Each row is where one point has got to under a steady rotation. How many ticks took it there?
The counts run from 0 to 739.
[  2  11   1 -11   3 -11  -4  10  -4  -4   8  10  -4   7   8  -7   9   3
 -17   2   0  -3  11  -1   3   5  -4  15  10   7 -13   1  -8  12   6 -13
  23   9]
505
[  1  18   9  -7  -8  -3   7  15   0   3  15   7   1  -2   8  -4   6   7
 -15   6   1  -2   8  -7  -1   9  -4   8  14  11   1  -4  -2  16  -6 -13
  22  -2]
475
[-16  -7 -10  -3 -11 -14   3   2   7  -2   0   4 -14  14  -5  -3   5   4
  -5  -5   2  12  10  -8  -7 -14  -1  -7   2   8 -17   3  -7 -20  11   4
   1  -6]
571
[ -9   2   0 -12 -19  -7   2   9 -10 -10   0  12  -7  15  13   2   6  15
   0   6   5   4   7  -5  -8  -4   4  -1  11  18  -6  -4  -5  -1   4  14
   2  -9]
76
[-11  15  -3 -17   6   0   5  -4   1   6   8  18  -3   5  -7   9   7  18
   4  -7  -5  17  11  -4   3  -8  -1 -11   5   4  -9  -7  -9  -3   1 -20
  -1  -4]
309
[ -4   9  -8   8 -15   3  12  12   1  10  -5  14   3  11  -4   7  -1  -4
   3  -8   8  14  13   3  -6  -9   7  -3  13   9  19  -1  -5 -11  -4  -3
 -14  -6]
632
[ -2   9  -8  -7  -5 -12  14  12  16   8   7  -5  -6   5   0 -22   9  -8
  -6  -5  -5  -3  12  -4  -7   1  -5   8   0  10  -2   8  -3  -7  -2   0
  28   1]
214
[-14   6  -3   9  10  -2  17  12  -7  14  -6  -1  14   1  -9  -4  -5  -1
  -8 -14  -8  15  -1   2   2  -9   3  -3  10  -7  19   5  -6  -9   7  -6
   6   5]
164
[ -9  -9   5  10  -6  -7  13  20 -12   4   1   1   2  10   6  -6  -5  -1
 -19   1  13  16  -1  -5  -6  -9   0  11  18   8  -5  10  -7  -4   6   2
  -1  -3]
148
[ -8  13  -3  -7  -3   6  -1   4 -12  -6  -8  17   7  10   2  15   1  17
   2 -11 -10  10   5  10   2  -7   5  -3  15   1  16 -12  -7  -6  14  -4
  -1  -3]
92
[ -2  16   4  -7  -9  -2  -2   5   9  -1   2  14   5  -9   1 -18   9   2
  -1  -1   1  -7  11 -15  -9  -7   7  -4   0   5 -10  20   0   5  16  -4
  16   5]
7
[ -1  15   2 -14  -2  -2  12  20   0   3  12  -3  -4   4  11  -8   7  -1
  -6  -2 -11   6  15   4  -7   5   0  12   6   4  -4   0  -5   3  -7   2
  26   4]
467
[ -6   3  -5   5 -13  -4  12  13   0  -3  -8   5  10  11   7 -14   2  -5
  -7  -1   0   1  -3   3  -8  -9   4  11  14  14  12  12  -2 -11  19  16
   5   4]
398
[ -1  13  -9  -8   7   9  -5  -4   0   3   4  18  -1   1  -1   9   6  13
   6 -12  -4  17  10  -4   0 -10   1   3  12   1 -16  -4 -16  -5  15 -18
  -2  -2]
313
[-10  19  -3  -5 -10  -6  -3   7  -3   2 -10  16  11   1 -10  -6   5   7
  -2  -3  -5  -3  15 -13  -3  -9   5 -21  -2  -4  12  13  -7   2   3   2
  12   4]
16
[-16   1   4   9   3 -11  20  14 -10  12  -1   2   9   9  -5  -4  -6   6
 -19  -3   3  13  -1  -2   1  -4  -1  -4  14   3  20   3  -5  -4  -2 -10
   4   2]
160
[ -7   9 -13   1  -8   5  12  -1  23   8   2  13  -8   9  -5   2   5   2
   3 -11   5   9   4   1  -1  -8  -1   4   7  15  -1  -5  -4 -17  12 -13
 -11  -6]
600
[-11  19   0 -14 -18 -13   3   0   5  -7   2  21  -2   8   8 -13  14  12
  -6   8   1  -9   8  -2   0  -1   4  -2   0  19   0  -3   1   9   3  -2
  11   0]
44
[ -3  10  -1   4  15   3  22   7   5  17  -2   3  12  -5  -5  -2  -5   1
  -5 -14  -4  12  -7  -2   0  -5   1   8  10  -2  14   7  -8  -6  15 -19
   7   3]
165
[-16  -4   3 -10  -3 -18  -8   6  -9  -8   0   4  -8  12  -3 -10   3  10
 -13  -2  -1   7  11 -12  -3 -10  -1  -9   3   1 -21  10  -8  -4  14   5
  12   1]
541
[  7  12  -9  -6   7   5  -5  14  -1  11   4   8   0  -7  -3  11   4  12
   3 -12  -6   7  12 -14   0  -8   2   0  13 -11  -6  -1 -14   1   2 -14
  23  -3]
491
[-19   9   2 -18 -14  -9   4   6 -12 -15  -2  11  -2  19   9  -3   7  14
  -7   4  -6   8  10   6  -5  -3   4  -1   7  14   0  -8  -3   3   4  13
   7  -2]
77
[  9   8  -8  -6  -3   3   6  17 -19   1  -5   3  13   5   8 -11   5  -8
   3  -6  -4   9  12  -7 -15  -9   7  14  17   1  -1  11 -12   5   4   8
  13   3]
681
[ -6  -3 -14   3  -5  -7  -5   0   8   0  -4  12 -10  11  -4   3   3   4
  -1 -11   7   7   8  -6  -1 -16   0  -3   9   8 -13   1  -9 -23  21  -3
  -1   0]
567
[-12   1  -5 -15   3  -3  -5   6 -16  -9  -1  12   0  14   4  -4   3   2
  -2  -4  -5  15  11   2  -6 -13   2   0  10   0 -19   9 -15  -7  15   6
  -3   4]
322
[  7  10   4   2 -13   0  -6  27 -13  -2   4   4   3   3   8   0   2   3
 -15   2  10  -1  12 -12  -4   0   5   9  17   5   2   9  -3   9   0   3
  20   1]
473
[  8  14 -10  -8  -6   5  -6  11  14  -3   5   1  -8  -1   2  -5   9   1
   5 -10  -5  -3  19 -14 -11  -8   1   5   7   4 -11   5  -6  -5   7   4
  26  -2]
249
[-10  22   9 -11  -6   6  27   9  -4   2   6  11  12   1   2 -17   3  -1
  -5   5  -2  10   6   1 -13   2   4   2  10  11  15   4   4  11  -5  -4
   4  -3]
656
[ -2   9  -9 -14   5 -14   4  14  -3   6   8   4  -3   9   5   0   9   0
 -11  -3  -9   5  18   0  -1   1  -5   9   7  -2  -8  -5 -13   3 -12 -14
  22   5]
497
[  1  14 -13  -4 -12  -9   1   1  16  15  -4  23   2   0  -4   2  12   5
   4  -5   7  -5  11 -11  -2  -8   0 -10   0  11   1  -1  -8   1   2 -17
   7   0]
22
[-12   3   2   1  -1 -14 -14   7 -11 -13  -6   8   0  12  -2  -7   1   9
 -18   0   4   3   8 -11   3 -13   0  -3   8   4 -10  10  -6  -3  28   2
  10   8]
545
[ -9   8  -9  -5   3 -20  10   4  -1   9  -7   4   5   6  -2  10   3  15
 -11  -8 -12  -2   0  -2   6  -1  -3  -6   4   8   8 -12  -8  -4  -4 -16
  22   3]
739
[ -2  25  -7  -7  -1   0   5   6  19  12   4   4  -1  -4 -11   2   6   7
   6 -11 -10   0  17 -14   0  -3   0  -8   1  -2  12   0  -2  -4   0 -10
  25  -2]
237
[  5  15   5  -6  -2   1  -1  26 -10  -7   4  -1   4   6   6  -6   2  -1
 -12  -3  -9   1  14   1  -7  -1   1   8  12  -1   3   7  -2   3   4   9
  26   9]
470
[  0   8 -10 -11   1  -4  18  16 -12   6   0   1  11   9   8 -12  10  -9
   5  -5 -13  11  11   6 -12  -4   3   9   8  -3   3   4 -11   0 -12   5
  11   5]
678
[  3   1   2   4  -8 -19  -3  16 -13   0  -7   7   9   2   9   0   3  14
 -15   4   3  -6  -6 -17  -1  -7   3   1  13  11  -3   1  -8   5   8   0
  20  -1]
726
